Which row each row swaps with, under one turn or mirror
paru: [-0.75 -0.84  0.02 -1.19  0.09  0.78 -0.43 -0.01  1.35 -0.49  0.54 -0.79
 -0.84  1.17 -0.14 -0.84 -0.46  0.11 -0.47  1.96  2.23 -0.75  1.01  0.97
  1.27 -0.53  1.26 -0.24 -0.94]
mefum: [-0.56  0.29  1.10 -0.31  1.68 -0.32 -1.78 -0.44  2.25 -1.46  0.75  1.56
 -0.45  0.28 -1.10 -1.18 -0.08  0.81 -0.30  1.33  1.26 -0.64  0.65  1.11
 -0.29 -0.98  0.15 -0.01  1.14]
Gomir: [-0.60 -0.13  0.66 -1.22  1.27  0.81 -0.26 -0.31  1.48 -0.22  0.16  0.21
 -0.55  1.21  0.98 -0.64 -0.41  0.82 -0.70 -0.07  0.65 -0.37  1.24  1.08
  0.11 -0.52 -0.24 -2.60 -1.77]
Zed: [-1.48 -0.08  0.90 -1.93  0.44  0.63  0.06  0.95  1.87 -0.52  0.73  0.68
 -0.08  0.08 -0.01 -0.84 -0.31  0.92 -0.71  1.88 -0.24 -0.55  0.53  1.68
  0.84 -1.28 -0.07 -0.43  0.48]
fegaf: [-0.53 -0.89  0.81 -1.00 -0.18  0.78 -1.05 -0.22  1.40 -0.90  1.61 -0.26
 -1.45  1.00 -0.60 -0.54 -1.20  0.29 -0.58  0.97  1.38 -1.14  0.77  0.78
 -0.05 -1.19  0.76  1.55  0.45]
mago: [-0.82 -0.35  0.62 -0.48  1.42 -0.18 -2.25 -0.06  1.52 -0.13  0.07  0.82
 -0.53 -0.05 -0.23 -0.79 -0.30  0.85 -1.07  2.01  0.37 -1.02  0.92  1.23
 -0.39 -0.92 -0.56 -2.54 -0.20]
nebes: [-0.62 -0.27  1.52  0.57  1.60 -0.33  0.39 -0.54  1.45 -0.54  0.08  0.51
 -1.11  0.57 -0.39 -1.03 -0.40  1.46  0.06 -0.38  0.97 -0.90  0.93  0.60
  0.46 -1.42  0.32  0.00  0.56]
Relad: [-1.71 -0.22  1.18 -1.08 -0.46  0.73 -0.58  0.43  1.16 -0.02  0.65 -0.39
 -1.48  1.03 -0.39  0.64 -1.50  0.44 -0.86  1.46 -0.02 -0.83  1.34  1.43
  0.40 -1.16  0.60 -0.66 -0.85]
saz: [-0.99 -0.51  0.82  0.12  2.66 -0.02 -0.21 -0.38  1.42 -0.07 -0.16  0.52
 -0.20  1.03  0.40 -1.13 -0.67  0.82 -0.90  1.02  0.68 -0.81  0.82  0.92
 -0.19 -1.31 -0.26 -2.17 -0.06]
poga: [-0.55 -0.82  0.05 -0.55  0.03 -0.20  0.41  0.68  1.43 -0.36 -0.18  0.50
  0.15  0.61 -0.98 -1.56 -1.30  0.39 -0.84  2.68  0.98 -1.06  0.50  1.08
  0.44 -0.68  0.65 -0.94 -1.10]
lasa: [ 0.12 -1.08  0.02 -1.37  1.36  0.78 -1.00  0.80  2.29  1.25  0.51  0.00
 -0.62  1.07 -0.28  0.42 -0.33  0.29 -0.57  0.76  0.69 -1.41  0.39  1.74
  0.01 -0.21  0.01 -0.73 -1.26]
zepo: [-1.04 -0.61  0.63 -1.79  1.53  0.15 -0.57 -0.31  0.92 -0.10  0.73  0.39
  0.32 -0.11 -0.85 -1.58 -0.36  1.01 -0.44  0.62  0.70 -1.00  0.94  0.91
  1.00 -0.17  0.64 -0.84 -2.30]
met: [-0.71 -0.17  0.46 -0.55 -0.44  0.58 -1.15 -0.15  2.04 -0.39  0.25  0.68
 -0.29  0.36 -0.03 -0.76  1.49  0.71 -0.77  1.12  0.93 -0.13  0.81  0.88
  0.38 -2.03  0.11 -0.44  0.88]
paf: [-0.32  0.59 -0.59 -0.75  0.63  0.56 -1.41 -0.32  2.44 -0.28  1.19 -0.38
 -2.48  1.50 -0.09  0.02 -0.51  0.19 -0.34  0.58  1.56 -1.12  0.98  1.34
 -0.61 -1.16  0.25 -0.65 -0.11]
Musut: [-0.59 -0.19  1.16  0.20  0.33 -1.24 -0.74  0.39  2.05  0.21  1.57  0.57
 -0.09  0.11 -0.95 -1.22 -0.20  0.16 -0.48  1.23  0.23 -1.77  1.28  0.42
  0.89 -0.44  0.21 -1.12 -1.06]
Nuvi: [ 0.00 -0.91 -0.14 -0.75  2.19  1.30 -1.95  0.38  2.07 -0.18  1.23  0.19
 -0.78  0.49 -0.28 -0.72 -2.17 -0.22 -0.87  0.67  1.36 -1.49  1.06  1.02
 -0.23 -0.88  0.50 -0.49 -0.80]
pili: [-0.35 -0.90  0.41 -0.93 -0.95  0.83 -0.59  0.02  2.35 -0.40  1.59  0.81
 -1.08  1.22  0.00 -0.55 -0.55  1.48 -0.44  1.93  1.53 -0.48  0.33  0.81
 -0.29 -1.15 -0.40  1.20  0.15]
zos: [-0.73 -0.50  0.10 -2.11  2.18  0.21 -1.57 -0.36  1.34 -0.05  1.42  0.76
 -1.05  0.36 -0.29 -0.61 -1.34  0.09 -0.69  1.11  1.68 -1.12  1.17  0.80
 -0.30  0.01  0.49  0.66 -1.82]
Limer: [ 0.32 -0.15  0.46 -0.87  1.59 -0.12 -1.35 -0.46  2.10 -1.48  0.60  1.37
 -1.81  1.06 -0.41 -0.78 -0.93  0.18 -0.33  1.40  2.94 -0.38  1.06  0.91
 -0.56 -0.69  0.40 -0.08 -1.14]
lin: [-0.49 -0.46  0.38 -1.88 -0.39  1.09  0.13  0.40  2.29 -0.45 -0.08  0.83
 -0.19  0.19  0.72 -0.49  0.73  1.01 -0.74  0.21  0.87 -0.60  1.15  1.36
 -0.63 -1.72 -0.32  0.54 -1.03]
selen: [-0.83 -0.07  0.48 -1.57 -0.29  0.05  0.29  0.43  1.22  1.06  0.82  0.55
  0.46  1.02 -0.63 -1.38 -1.01  0.80 -0.54  1.69  0.16 -1.63  1.25  0.37
  1.07 -1.18 -0.05 -0.40 -0.61]
Mig: [-0.18 -0.45  0.30 -0.69  0.01  0.89 -2.11 -0.35  2.05 -0.54  1.01  1.41
 -0.85 -0.15 -0.76 -0.56  0.48  0.74 -0.49 -0.97  0.93 -0.49  0.89  1.00
 -0.50 -1.14  0.14  0.45 -1.29]
garus: [-0.42 -0.13  0.08  0.36  1.45 -0.60 -1.91 -0.11  1.39  0.13  0.53  1.34
 -0.56 -0.28  0.10 -1.35 -1.14  1.23 -0.42  2.98  0.83 -0.83  1.06  0.70
  0.20 -0.87 -0.42 -0.48 -1.14]
faka: [-1.08  0.09  0.92 -1.26  0.18  0.27 -0.70 -0.58  0.50  0.78  0.42 -0.97
 -0.38  0.71 -0.12 -1.43 -0.79  0.19 -0.66  0.22  0.91 -1.45  1.77  0.48
  0.54 -0.86  0.68  0.31 -0.74]
vikun: [-1.03  0.42  0.45  0.56  1.09  0.50 -1.48 -0.27  0.85 -0.31  0.30  1.56
 -1.01  0.16  0.43 -0.72 -1.97  1.15 -0.54 -0.08  1.15 -0.41  1.18  1.01
  0.05  0.56 -0.01 -0.06 -0.21]
vug: [-0.79 -0.85  1.12 -1.86 -1.24 -1.34  0.22 -0.21  1.72 -0.42  0.94  0.90
 -0.23  0.85 -0.36 -0.17 -1.01  1.12 -1.01  1.07  1.11 -1.24  0.68  0.37
 -0.26 -1.17 -0.25 -1.21 -0.36]
Pafit: [-0.63 -1.64  0.81 -1.14  1.01  0.29 -2.18  0.32  2.35 -0.59 -0.30  1.23
 -0.63  0.61  0.36  0.62 -1.39  1.09 -1.58  0.28  0.44 -0.91  0.83  1.23
 -1.04 -0.60 -0.07 -0.43 -0.56]
Zotu: [-0.99 -0.03  0.92 -0.40  2.54  0.05 -0.52 -0.32  1.26 -0.60  0.39  0.73
 -0.55  1.49 -0.43 -0.87  0.91  0.67 -0.55 -0.41  1.11 -0.68  0.91  0.53
 -0.35 -0.99 -0.02  0.39  0.03]
galaf: [-0.33 -1.05  0.38 -1.14  1.25  0.75 -1.66  0.48  2.22 -0.99  0.77  0.42
 -0.51  0.48 -0.67  0.01 -1.64  0.43 -0.60  2.22  1.27 -1.11  0.59  2.09
 -0.01  0.21  0.88 -1.16 -0.55]
fesi: [ 0.54 -1.65  0.92 -1.11  0.95 -0.69 -0.63  0.32  2.43 -0.17  0.70  1.83
  0.42  0.13  0.34 -0.46 -1.41  2.08 -0.28  1.16  1.15 -1.10  0.76  0.33
 -0.22 -0.55 -0.11 -0.53 -0.95]
sipu: [-0.68 -0.01 -0.12 -1.59  2.15 -0.20  0.27 -0.43  1.76 -0.56  1.04  0.15
 -0.33  1.13  0.18 -0.97  0.27  1.00 -0.80  1.83  0.78 -1.01  0.84  1.00
 -0.44 -2.00  0.36 -1.70 -0.01]
Zofu: [ 0.07 -0.16  0.03 -0.02  1.73 -0.38 -0.72 -0.10  1.41 -0.50  0.61  0.62
 -0.58  0.87 -0.61 -0.86 -0.52  0.42 -0.79  2.59  1.68 -0.52  1.45  1.10
 -0.13 -0.67  0.12  0.64 -2.52]
zetir: [-1.27  0.64  1.36 -0.26  0.46 -0.09 -1.06 -1.53  0.99 -0.31  0.27  1.33
 -0.45  0.21 -0.27 -0.63 -0.20  1.51 -1.27  0.31  0.51  0.31  0.89  0.23
 -0.35 -1.88 -0.63 -0.19 -1.57]
Gif: [-0.76 -0.27  0.85 -1.39  2.91 -0.26  0.38 -0.44  1.17 -0.12  0.36  0.66
 -0.44  0.65 -0.14 -0.73 -1.68  0.65 -0.89  0.80  0.96 -0.27  0.96  0.86
 -0.03 -1.37  0.03 -1.79 -1.16]
bapa: [-0.21 -0.67  1.38 -1.37  0.93 -0.26 -1.79 -0.16  1.75  0.63  0.88  0.18
 -0.01  0.67 -0.09 -0.84 -0.53  0.25 -1.09 -0.13  1.02 -1.59  1.41 -0.01
  0.73 -0.36  1.25  0.09 -1.62]
Zulab: [-1.15 -0.22  0.29 -0.68 -1.00  1.70 -0.08 -0.23  1.23 -1.13  0.65  1.15
 -1.07  1.30 -0.22 -0.14 -0.39  1.05 -1.00  0.11  1.36 -0.78  1.01  0.54
 -0.66 -1.10 -0.26  0.94 -0.35]
Rik: [-0.52 -0.61  1.13 -0.95 -1.32  0.54 -1.37 -0.11  1.85 -0.37  1.93  1.17
 -0.97  0.70  0.24 -0.34 -1.07  1.27 -0.46  0.93  0.91 -1.08  1.19  0.30
 -0.42 -1.93  0.17  0.43  0.52]
Kapum: [-0.82  0.12  0.66 -1.16  2.60 -0.90 -1.05 -0.50  1.69  0.20 -0.22  1.40
 -0.45  0.55 -0.26 -1.65 -1.63  0.67 -0.68  1.05  1.30 -0.80  0.85  0.89
  0.35 -0.25 -0.14  0.92 -0.39]
Ralu: [-0.50 -0.39  1.21 -1.27  1.31  0.51  0.15 -0.44  1.73 -0.34  0.93  1.31
 -0.50  0.93 -0.92 -0.63 -1.40  0.82 -1.60  1.26  1.03 -0.37  0.87  0.66
 -0.09 -1.35 -0.02 -2.84 -0.55]
dit: [-0.69  0.33  1.54  0.00  0.44 -0.26 -1.98 -0.25  1.83 -0.49  0.11  0.65
 -0.87  0.57 -0.74  0.81  0.42  1.22 -1.22  1.29  0.23 -0.15  1.39  0.68
 -0.40 -0.92 -0.64 -1.17 -1.09]
bedov: [-1.89  0.18  0.49 -1.61  0.26  0.89  0.45  0.12  0.84 -0.44  1.24  0.87
 -0.56  0.34  0.65 -1.46 -1.57  1.32 -0.31  2.22  1.03 -0.77  0.97  1.24
  0.82 -0.64  0.03 -0.03 -0.42]
Zivor: [-0.87  0.14  1.00 -1.13  0.06 -0.42  0.20 -0.58  0.42 -0.05 -0.18  1.52
  0.17  0.62 -0.25 -2.15 -1.49  0.41 -0.72  1.00  0.88 -0.17  1.79  0.87
  0.24 -1.02  0.98 -0.22 -0.50]
duf: [-0.59 -0.68  0.10 -0.68  0.08 -0.05 -1.18  0.23  1.97  0.06  0.64  0.47
 -0.75  0.74  0.00 -0.75 -1.61  0.94 -0.54  1.37  1.07 -0.94  1.16  0.84
  0.17 -1.25 -0.11 -0.06 -3.63]
Seduf: [-1.93  0.11  1.10 -0.79  0.07  0.46 -0.32  0.54  0.75 -0.22  1.31  0.44
 -0.22  1.47  0.22 -1.11 -1.10  0.96 -0.87  2.02  0.23 -0.13  1.27  0.70
  0.98 -0.82  0.62 -0.57  0.35]
vonoz: [-0.82  0.16  1.21 -1.58  2.50  0.57 -0.91 -0.33  2.81 -1.03  0.36  1.18
 -0.54 -0.06 -0.42 -0.77 -0.28  1.33 -0.64  0.28  1.13 -0.72  0.45  0.41
  0.01 -1.20 -0.97 -0.97  0.34]
Kigat: [-1.58  0.40 -0.76  0.01 -0.64 -0.10 -0.11  0.03  0.68 -0.48  0.88  1.34
 -1.02  0.60  0.12 -1.53 -1.41 -0.02 -1.06  0.88  1.40 -0.87  0.94  1.66
 -0.43 -0.82 -0.29  0.31 -0.37]
lodu: [ 0.67 -0.63  0.33 -0.11  1.18  0.33 -0.99 -0.26  3.26  0.11  0.19  0.66
 -1.91  1.47  0.08 -0.12 -1.21  0.26 -0.13  0.38  2.23 -0.79  0.53  1.11
 -0.56 -1.01 -0.32 -0.44 -0.68]
sife: [-0.16 -0.68 -0.10  0.05  1.05  0.20 -1.80  0.08  2.79 -0.09  0.48  0.63
 -2.02  0.51 -0.24 -0.34 -1.14  0.72 -0.19 -0.23  1.26 -1.12  0.75  0.96
 -1.26 -1.75 -1.23 -0.29 -0.69]
Salal: [ 0.87 -0.33 -0.05 -0.20  1.00  0.10 -1.13 -1.06  2.07  0.37  0.94  0.48
 -0.92  1.13  0.34 -1.97 -0.04  0.59 -0.04 -0.12  1.65 -1.08  0.95  0.49
 -0.65 -1.57 -0.71 -0.03 -1.14]
Bur: [-0.81 -0.28  0.86 -0.06  0.33 -0.11 -1.02 -0.08  2.21 -0.89  0.62  0.37
 -0.46  0.83  0.31  0.18 -0.99  0.89 -0.37 -1.42  1.22 -1.07  1.25  0.77
 -0.20 -0.40 -0.18 -1.81 -0.12]
madog: [-1.03 -0.15  0.47 -1.16 -0.28  0.17  1.25 -0.53  1.21 -1.23  0.46  0.53
 -0.17  1.11  0.10 -0.54 -0.86  1.03 -0.80  1.68  1.50 -0.20  0.77  0.43
  0.50 -0.86  0.00 -0.59 -2.13]
lir: [-1.76  0.28 -0.36 -0.86  0.56  0.01 -2.27 -0.13  1.18 -0.72  0.35  1.06
 -0.53  0.42  0.08 -1.28 -0.12  0.63 -0.96  0.80 -0.15 -0.90  0.39  1.13
 -1.36 -1.83 -0.58  0.14 -0.20]
Kov: [-0.63 -1.30  0.36 -0.99 -1.80  0.48 -1.10 -0.11  2.09 -0.45 -0.47  0.77
 -1.03  0.25 -0.08 -0.78 -0.92  1.51 -0.26  0.75  1.12 -1.22  1.00  1.22
 -0.85 -0.59 -0.50 -0.02 -0.77]
fabo: [-0.60  0.15  0.96  0.30 -1.14  0.15 -0.82 -0.39  1.83 -1.24 -0.25  1.14
 -1.32  0.83 -1.32 -0.39 -0.39  0.57 -0.97  0.60  1.30 -0.23  0.43  0.47
 -0.55 -1.06  0.10 -0.11  0.48]
Tek: [-0.29 -0.22  1.43 -0.52  0.67 -0.05 -1.73 -0.50  1.86 -1.66  0.41  1.62
 -1.56  0.59  0.19  0.90 -1.16  1.39 -0.74  1.50  1.67  0.22  1.23  0.24
 -0.36 -0.58  0.26 -0.72 -1.26]
pifi: [ 0.43 -0.47 -0.57 -0.38  1.64 -0.06  0.51 -0.61  1.87  0.34  0.97  0.91
  0.59  0.06  0.29 -1.56 -1.20  0.56 -0.38  0.57  1.96 -1.07  0.44  1.57
 -0.12 -0.68 -0.33 -0.45 -0.83]
soner: [-0.54  0.29  0.02  0.72 -1.57 -0.05 -1.30 -0.36  1.60  0.38  0.88  0.62
 -0.55  0.68 -0.26 -0.86 -0.48  0.40 -0.78  0.82  0.36 -0.85  1.06  0.34
 -0.08 -1.89 -0.55 -0.14 -0.66]
Vem: [-0.65 -0.37 -0.37  0.50  0.69  0.56 -1.17  0.06  2.63 -0.59  1.04  1.01
 -2.07  1.05 -1.01 -1.86 -1.25  0.60 -0.38  0.76  2.02 -1.47  0.97  0.86
 -0.64 -1.27 -1.04 -0.49 -0.61]
bikas: [-1.46 -0.20  0.81 -1.80  1.55 -0.02 -2.27  0.13  2.05 -0.39  0.82  1.69
 -0.50 -0.28 -0.01 -0.21  0.43  1.00 -0.93  0.35  0.01 -0.83  1.12  0.65
 -0.82 -1.11 -0.60 -0.53 -0.41]
bas: [-1.10 -0.09  0.24 -0.98  1.17  1.16 -0.87 -0.18  1.96 -0.45  0.00  1.31
 -0.19 -0.51  0.70 -0.92  0.93  1.10 -1.32 -0.04  0.94 -0.69  0.38  1.40
 -0.17 -0.23 -0.41  0.55 -1.40]
Relak: [-0.40 -0.43  0.52  0.09  0.19  1.00  0.25 -0.72  1.58 -1.53  1.26  1.34
 -0.99 -0.15 -0.28  0.16  0.17  0.41 -1.30  0.70  1.58 -0.33  0.39  1.46
 -0.70  0.11  0.07  0.04 -1.35]
Pivos: [-0.81 -0.22  0.70 -0.75  0.45 -0.10  0.48 -0.35  1.75 -0.47  0.90  1.00
 -0.84  0.51 -0.60 -1.19  0.06  1.08 -0.32  1.97  0.88 -0.80  0.71  1.00
 -0.46 -2.53 -0.39  1.61 -0.26]
Rokeg: [-0.53 -0.05  0.67 -3.21  0.71 -0.60 -0.90 -0.43  1.72 -0.45  0.66  0.42
 -0.80  1.29 -0.47 -0.21 -1.70  0.32 -0.50  1.40  1.41 -0.68  0.31  0.71
 -0.08 -0.70  0.68 -0.16 -1.76]
Vivem: [ 0.45 -1.55  0.19 -0.08  0.70  0.98  0.27  0.73  2.16  0.62  0.16  0.35
 -1.00  0.20  0.19  0.11 -1.37  0.89 -0.33  0.64  0.70 -1.10  0.57  2.09
  0.28 -0.95  0.53 -0.71 -0.94]

Kapum pairs with Pafit
Nuvi pairs with vonoz
lodu pairs with saz
Relad pairs with Pivos
Relak pairs with Musut
duf pairs with zetir
Zotu pairs with lasa
soner pairs with madog
vug pairs with Kigat
faka pairs with lin
selen pairs with Zulab
bikas pairs with zos
Gomir pairs with Salal
Rik pairs with bedov
Vivem pairs with nebes
Zofu pairs with dit
fesi pairs with vikun
Mig pairs with zepo
paru pairs with met
paf pairs with sipu
fegaf pairs with Zed
Bur pairs with pifi

